In the data rows, 128 means zero.
Some points, one per row:
[ 79 160 148 109 121 111 131  96  42 163 115  48 123 134 144 112 158 127
 109 211 139  78 132  87 156  90 221  58 115  94 182  79]
[121 127 123 123 197 176  85 132 119 138 133 129 138  97 145 186  59 101
  94 220 144  94 176  51 141  55 143 178 165  99 109  93]
[137 201 162  82 183  77 121 110 100  86  54  53  87 146 158 113 144 187
 140 102 104 142 137 134 123  90 156  26 145  96 126 167]
[109 115 116  97  97 190 175 106  84 181 119 142 154 132  95 109 110  73
  95 207 133 101 158 115 125 143  82 198  50 116 187 110]
[145  88 104 157 162 164  83 141  92 155 141 145 141 102 131 169  51  88
  85 214 148  96 183  88  82  79  96 216 121 121 111  92]
[ 89 166  98 131  92 186 135  83 130 165 101 114 109  97 176 121 135  93
 204 139 183  99  68 138 109 143 120  89 116 183 144  47]
[142 214 145 112 200 105  99 115 109 101  45  65  67 124 178 159  99 185
 146 143 126 153 148 113 110  96 148  32 153 106  95 145]
[127 171 131 131 127 111 120  95 133 168 102 135 121 106 138 197 156 153
 130 205 128  75 122  73 156 103 166  81 166  96 132 121]
[138 147 110 135 119 115 127 131 149 178 106  50  49 144 126 108 174 160
 175  97 134 157 100 132  43 145 100  80  93 130 111  95]
[159 115 109 153 161 150 137 180 190 139 147 162 147 113 142 176 102 131
 116 139 133 156 126 107  97  88 119 136 124 100  66 142]
[109 138  87 136 109 148 126  92 141 133 102 107 103 110 171 102 123  96
 209 125 159 121  94 135 145 158 145  79 121 154 143  51]
[100 164 121 118 104 155 178  98 144 136 102  89 111 130 144  91 169 128
 183 130 142 117 105 138 141 172 125  68 135 126 127  77]
[ 89 153 145 125 101 125 135 112 139 135 137 112 141 136 164 123 178 114
 182 120 136 111  66 134 156 136 174  44 127 118 131  88]
[173  96 107 126 115  92 103 129 130 100  93 164  66  60 127 114  48 135
 140 103 116 172 129 175 125 142 119 152  88 184 184 167]
[156  69 110 136  98  85  94 155  92 159 127 168 108  81  79 144  93 136
  76 185 104 103 167 127  94 106 101 197 129 163 178 148]
[107 166 139 114 153 136 110 115 132  86  81  90 148 148 136  61 141  97
 179  38 104 188 123 161 111 175  93 105  39 147 131 125]
[142 171 116 123 110 118 145 118 120 164 113 132 113 133 127 182 177 167
 148 185 109  90 123  74 145 120 131  94 162  99 135 128]
[126 162 108 115 123 139 165  87 135 132 136  74 101 166 121  77 197 132
 169 102 131 148 106 124 124 173 107  97 117 142 109  88]
Here are 12 more points, each followed by its number:
[117 176 115 110  84 116 125 110 136 170  81 111  98 106 118 155 180 160
 155 187 116  97 118  98 127 121 113  79 125  87 147 102] 0
[110 160 132 114 125 161 124 116 139  97  94  97 141 165 158  78 151  99
 179  87 119 179 111 166 114 181  90 101  50 128 112 100] 1
[112  84 128 159 115 114 126  91 146 126 175 189 114 126 122  80 129 130
 146  43 169 118 113 159 115 151 134 195 181 223 171 102] 2
[124 118 112 122  92 126 173 138 107 153 100 143 114 109 106 148 165 128
 116 156  94 112 120 124 177 134 142 111 124  94 151 159] 3
[124 152 156 109 146  85 111 132 101  81  84  31 104 139 153 113 146 143
 127 100 108 166 132 158 129 133 176  29  84  85 126 135] 4
[114 113 143 139  91 103 107 149 149 147 162 154 172 126 116 142 178 102
 125 115 103 112 104 148 136 142 135 106 126 110 102 131] 5
[134 121 111 173 142 165 109 164 171 112 126 130 145 123 162 109  93  81
 166  69 144 163  72 201  89 133 104 122 101 172  93 135] 6
[123 148 100 122 118 166 163 104 144 134 110  95 115 166 115  94 179 122
 187  98 135 153 121 137 117 179 123  87 107 143 127  80] 7
[ 85 137 179 142 147 136 128 163 175 114 193 134 195 159 137 129 177 127
 119  89 123 121 107 123 122 119 133 119 117  96  51 160] 8
[144 164 114 116 116  97 135 114 109 152 109 151 108 101 145 165 142 152
 109 208 116  84 147  71 174 105 154  91 180 121 162 121] 9
[151 120 138 155 172 118 124 166 176 106 165 117 119 113 138 164  95 140
 108 126 128 145 104 105 129  76 148 112 194  92  78 167] 10
[157 112 114 153 140 140 130 193 189 132 139 142 140  87 117 163  87 122
 116 118 127 171 126 121 119 111  94 141 117 112  90 144] 11
Which of these numbered points is nearest to each point below, looking only along the 2 directions in which the first points spread most? Its number follows each.
[130 161 150  99  74 111 169 127 120 184 112 110 124 144  70 130 183 145
 121 166  93 115 150  90 141 146 115 145 115  87 168 145] > 3
[ 98 160 145 147  99 115 124 116 138 147 121  96 137 121 146 126 177 120
 180 112 133 109  85 109 151 151 184  39 139 124 136  94] > 4
[146 159 117 102 136 128 121  97 115 140 100 136 111 124 132 197 160 163
 126 173 133  80 153  58 146  88 151  94 194  85 139 111] > 9
[120 109 175 136  84  63  96 116 127 120 183 149 174 138 124 125 157 121
 112 112 141 113 113 132 175 109 210 125 172 141 134 133] > 3
[147 134  90 132 155 123 155 128 117 168 107  56  70 161 122 139 142 176
 132 155 148 128 122 109  53 107 148  52 161  96  97  84] > 0
[123 158 129 105 126 158 126 126 143  98 104  78 144 135 150  79 146 116
 184  72 110 172 105 163 130 174  86 105  54 138 117  91] > 1
[155  98 120 135 142 152 103 182 191 142 133 152 132  89 134 176  78 124
 125 122 119 161 132 132 109 117  90 163 120 111  83 163] > 11
[172  97  99 124 107  96 115 168 131 149 116 146 104  94  82 119  97 136
 107  93 112 177 145 173  84 138  77 174  45 142 157 178] > 2
[129 132 151 134 198  68  93 128 140  47 139 111  93 145 147  95  96 188
 137   8 125 181 138 176 126 146 140 123 132 161 107 172] > 7
[182 100 113 115 147  86 150 149 131 115 110 143  91  93 102 146  89 169
  90 112 114 183 168 153 131 123  96 166 118 114 143 212] > 11
[149  92 103 120  63 132 127  93 123 130 111 181 120 107 110 110 124  97
 157 112 146 111 113 160 139 171 115 144 126 190 182 116] > 2
[104 167 143 108 148 136 127 151 107  87  74  86 140 141 164 161 123 114
 130 149 121 131 133 136 196  97 169  73 119  72  92 111] > 0
[138 114 143 121 117  28  77 106 113 106 159 155 140 127 102 116 132 123
 125  96  89 134 154 121 176 142 138 128 158 133 158 151] > 3
[102 141 162 152 147 110 100 146 159  86 160 116 155 153 176  92 154 122
 174  36 122 153  69 193 107 149 153  82 120 175 111 142] > 7
[135 162 144 103 166 100 139 119  88  74  92  54 111 191 125  78 167 198
 116  88  97 178 162 149 108 131 127  85 126  89 103 139] > 4
[166 103 120 143 131 165 113 182 193 122 142 145 145  80 130 171  94 125
 106 111 118 157 125 132 115 108  97 160 116 119  94 167] > 11
[120 153 140 105 152 116 140  81 114  78 116  79  90 184 141  70 182 174
 152  53 109 163 142 156 120 182 126  85 136 130 117 132] > 7
[162  77 100 123 107  79  86 131  85 151 132 186 106  94  85 146  93 143
  83 174 101 124 170 137  87 110 101 213 124 151 179 159] > 11
[126 129 140 157 154 171 143 153 182  92 155 157 150 128 180 107  94  93
 152  60 153 170  85 186 127 145 117 137 132 178  92 159] > 6
